Each named turn below is shown by a few rows before and after it. Which turns, in which order, take the first row of each later pair to the second? The first pair is answered.
Gak:
9.5, 12.2, 0.9, -13.5, 10.0, 1.8, -24.6, -3.9, -1.3, -18.7, 13.6, -15.4, 1.8, 33.5, -7.7, 5.7, 3.2, -14.8, 7.1, -1.0, -9.9 -> 8.1, 0.9, 10.4, -25.8, 7.6, -11.8, -23.3, -5.6, 4.7, -16.9, 20.5, -6.4, -2.9, 23.8, -6.4, -0.7, 14.7, -22.2, -1.0, 1.3, -11.3
7.4, 15.8, -16.9, 9.7, 5.4, 11.4, 2.7, 7.8, -2.7, 0.3, -1.8, -2.9, -3.8, 2.7, -0.6, -9.9, -15.6, -14.7, 9.5, 17.3, -4.8 -> 9.6, 13.0, -14.9, 4.2, 0.9, 5.9, 2.3, 5.8, -3.9, -3.4, 7.4, -7.8, -0.8, 3.3, -1.5, -13.3, -11.2, -21.9, 6.1, 21.0, -6.8
5.2, -5.5, -8.6, -13.3, -12.1, -3.9, 0.7, -10.2, -6.8, -6.4, 9.5, -24.2, 16.8, 25.8, -7.5, 11.3, -3.6, 10.5, -0.7, -9.6, -4.6 -> 1.2, -18.1, 0.1, -24.6, -15.3, -16.7, 1.5, -12.7, -1.5, -4.2, 16.2, -16.1, 12.8, 13.9, -6.8, 3.8, 9.2, 2.3, -7.7, -5.7, -3.9
-1.2, 7.2, -9.1, 13.0, 10.5, 15.2, -6.5, 11.2, 8.1, -3.8, -11.5, 13.3, -19.7, -26.4, 0.3, -22.3, -2.6, -22.5, -0.1, 12.1, 6.6 -> 2.3, 14.0, -14.8, 19.4, 10.0, 23.2, -6.4, 14.2, 3.5, -5.5, -15.3, 6.2, -16.1, -17.9, 0.0, -18.0, -10.8, -18.1, 4.0, 11.5, 5.6
falop:
19.2, 3.7, -28.2, -2.7, -18.2, 6.0, 0.3, -16.2, -15.9, -3.5, 19.3, -11.1, 28.4, 41.1, -16.7, -7.5, 4.5, -25.6, -6.9, 3.7, -2.5 -> 11.8, -21.3, -12.3, -14.9, -7.8, -6.2, 9.1, -23.7, -8.0, 17.7, 1.4, 4.2, 23.1, 41.6, -20.4, 23.9, 7.2, 7.8, -11.5, -23.8, 3.8
-7.9, -20.7, 4.2, -18.5, 3.5, -13.7, -1.8, -7.9, 12.5, 1.2, 0.4, 17.7, -2.4, -19.6, 1.0, -11.2, 16.4, -7.6, -11.0, 0.2, -1.8 -> -1.9, -5.2, -4.9, -12.3, -3.1, -7.7, -6.3, -4.5, 4.6, -11.2, 10.5, 3.8, 4.0, -13.4, 1.9, -25.6, 12.3, -23.9, -7.4, 15.2, -7.5
-12.4, -4.5, 6.5, -4.8, -12.5, 3.7, 14.2, 1.4, -14.4, 2.3, -9.2, -16.4, -2.0, 17.3, -11.6, 2.4, 10.3, 24.3, -8.1, -10.5, -5.1 -> -19.5, -10.3, 15.6, -5.6, -6.8, 1.4, 15.6, 2.8, -4.1, 8.1, -14.9, 2.9, -14.7, -4.4, -8.2, -5.0, 16.8, 20.0, -10.0, -9.8, -2.3
mimo:
-4.6, -7.7, -33.0, 10.5, 3.0, 18.7, -0.3, -0.8, 0.7, 9.9, -9.0, 23.6, 4.1, -26.9, 3.3, -16.2, 12.5, -3.6, 5.0, 29.8, -7.1 -> -8.8, -29.0, -21.6, -5.7, 2.6, 2.6, 3.7, -7.4, 4.3, 22.3, -9.7, 29.7, 2.9, -24.8, 2.9, -0.4, 19.4, 11.8, -4.1, 15.8, -5.0
-5.3, -19.9, 11.1, -24.5, -5.2, -12.7, -3.0, -3.0, 6.2, -2.0, 9.0, 10.4, -3.2, -12.2, -6.1, 2.7, 8.1, -1.0, 1.7, 2.1, 5.5 -> 1.6, -3.2, 0.0, -13.9, -10.5, -4.3, -8.0, 2.7, -0.1, -15.6, 18.0, -1.4, 0.2, -9.6, -4.6, -12.5, 3.6, -17.6, 6.3, 17.8, 0.5
4.3, 6.4, -17.4, 3.8, -7.1, -0.8, 0.2, 6.8, -2.3, -3.5, 1.8, -20.9, 13.4, 17.0, 0.1, -2.3, -11.7, -1.0, -5.3, 7.0, 3.7 -> 1.7, 9.0, -16.9, 14.2, 2.3, 8.7, 1.6, 9.2, 6.0, 5.0, -15.3, -5.8, 4.1, 6.6, 2.0, 4.3, -17.7, 9.3, -1.3, 1.3, 9.2
Fidu:
9.0, 34.4, -12.5, 3.2, -10.1, 9.0, 0.5, -5.0, 2.7, -17.5, 10.9, 4.1, -29.9, -2.2, -22.3, -42.0, -21.4, -2.9, -17.2, 24.2, 7.2 -> 6.0, 36.6, -11.5, 9.4, -4.9, 14.7, 0.7, -3.9, 6.2, -13.0, 2.0, 11.2, -35.5, -4.6, -22.2, -37.3, -26.6, 4.1, -11.3, 20.2, 8.4
-2.6, 18.1, -11.1, 18.8, 0.5, 18.4, 7.2, 4.7, 28.9, -6.4, -23.2, 18.0, -17.3, -6.5, 8.4, -15.1, 1.3, -1.8, 31.4, -1.5, 12.3 -> 6.5, 24.1, -20.8, 18.5, -5.7, 22.8, 6.0, 3.7, 14.3, -9.7, -19.5, -7.9, 0.5, 22.9, 3.0, 0.2, -7.6, 10.0, 34.3, -7.9, 8.5
5.4, -27.7, 2.6, -55.0, -28.9, -29.7, -6.0, -2.5, 4.4, 7.1, 12.3, -20.5, 13.7, 9.7, -15.9, -3.7, 3.5, -12.0, -16.3, -12.4, 12.5 -> -7.2, -29.4, 12.7, -47.1, -17.0, -28.1, -6.3, 1.9, 24.4, 18.1, -2.0, 15.0, -8.4, -25.1, -8.7, -13.8, 7.6, -15.3, -14.9, -11.1, 17.7
6.5, 27.3, -0.3, 18.2, 7.2, 26.9, -4.9, 23.3, 1.5, 9.2, -13.6, 16.6, 20.7, -1.6, -15.6, -4.2, -3.6, 0.9, 4.4, -0.6, -2.0 -> 11.9, 26.5, -3.6, 10.0, -0.5, 23.4, -5.7, 21.6, -7.6, 2.4, -2.7, 2.3, 33.4, 13.4, -19.1, -2.1, -1.2, -2.2, 3.1, 1.1, -6.9
Pairs:
Between the rows of a pair lie two turns.
-3.7, -3.5, -6.6, -1.6, -18.6, -8.1, -9.3, -3.1, 17.9, 5.9, 29.9, -2.6, 12.1, -2.3, 14.8, -15.8, 14.8, -5.1, -3.0, 17.6, 3.9 -> -4.1, 15.4, -14.9, 25.8, -1.8, 15.8, -8.4, 3.1, 21.4, 12.7, 2.1, 8.3, 2.4, -5.4, 16.7, -2.8, -5.5, 10.5, 10.6, 9.5, 8.5 | mimo then Fidu
-1.4, -20.0, 5.5, -15.2, -7.9, -18.3, 6.0, -8.0, 2.2, 14.8, 4.6, 4.5, 6.3, 1.8, -2.6, 14.1, 14.4, 10.5, -9.9, -12.3, -0.9 -> 8.0, -2.6, -5.4, -9.9, -17.5, -11.5, -0.9, -3.0, -8.6, -0.5, 20.1, -14.1, 16.1, 11.4, -3.3, -4.6, 10.9, -9.4, -10.2, 6.7, -8.4 | Gak then mimo
-1.6, 2.4, 10.2, 10.2, -3.1, 0.8, -5.9, 7.6, 25.2, -14.0, 5.1, 35.0, -31.4, -49.3, 9.7, -51.7, 3.4, -45.7, 0.8, 31.3, -1.5 -> 28.4, -3.1, -12.3, -8.7, -19.8, 1.5, 1.6, -9.8, -25.0, -15.0, 7.4, -50.4, 29.4, 63.5, -8.1, 27.9, -22.0, 17.8, 3.7, -9.2, -7.0 | falop then falop
-4.1, -10.4, -2.4, -0.1, 9.6, -0.8, 2.4, -7.5, 12.8, 3.2, -11.9, 18.7, -10.8, -11.4, -10.6, 1.6, -0.9, 0.2, -0.2, -10.5, 0.8 -> 3.7, -16.9, -4.4, -13.6, 0.9, -8.3, 3.6, -12.7, 2.9, -0.1, -1.4, -1.1, 3.5, 9.2, -14.4, 11.3, 0.7, 4.9, -5.6, -15.0, -3.4 | Gak then mimo
2.0, 3.5, -8.3, 0.3, -4.6, 10.3, -5.6, 1.3, 16.2, -11.1, 24.1, -7.2, -9.9, -16.1, 8.0, -16.1, 17.5, -9.0, -0.8, 15.9, 8.1 -> 1.7, 8.9, -12.7, 13.5, 7.7, 23.3, -2.3, 1.8, 17.1, 0.9, -4.7, -3.0, -13.7, -7.6, 5.8, 12.7, 0.7, 21.0, 9.2, -3.2, 12.8 | mimo then Fidu
13.7, 10.0, -15.0, 11.3, -5.0, 16.4, 1.0, -6.3, -17.8, -10.9, -9.7, -18.8, 20.8, 34.7, 0.2, 6.4, -10.8, 0.4, 17.5, 0.1, 2.6 -> 10.2, -12.7, -3.7, -11.4, -9.6, -2.9, 4.8, -14.0, -19.3, -5.5, -0.7, -20.1, 24.1, 39.5, -2.6, 13.6, 2.0, 5.4, 8.3, -7.7, 1.9 | falop then mimo
-5.4, 7.0, -4.1, -11.6, -10.4, -3.1, 1.6, -8.8, -1.1, -3.0, 21.1, 10.4, -14.7, -23.3, 9.0, -52.4, 7.9, -27.9, 9.0, 41.4, -6.8 -> -2.3, 34.6, -20.4, 23.8, 9.5, 35.9, 4.7, -3.3, -4.4, 8.0, -22.1, 10.0, -16.9, -7.5, 7.6, -17.1, -28.4, 11.0, 33.7, 20.4, 1.3 | falop then mimo
2.5, -14.9, 4.7, -9.3, 10.8, -21.3, 10.6, -7.4, 4.7, 4.8, 10.6, -5.9, -10.9, -0.2, -1.1, 3.5, 13.9, -3.5, -4.8, -4.8, 1.5 -> -2.9, -5.9, 3.8, 3.7, 18.6, -9.2, 10.0, -3.2, 12.6, 6.2, -0.7, 8.1, -20.9, -13.2, -0.2, 2.6, 7.1, -2.0, 1.3, -3.3, 4.1 | falop then Fidu
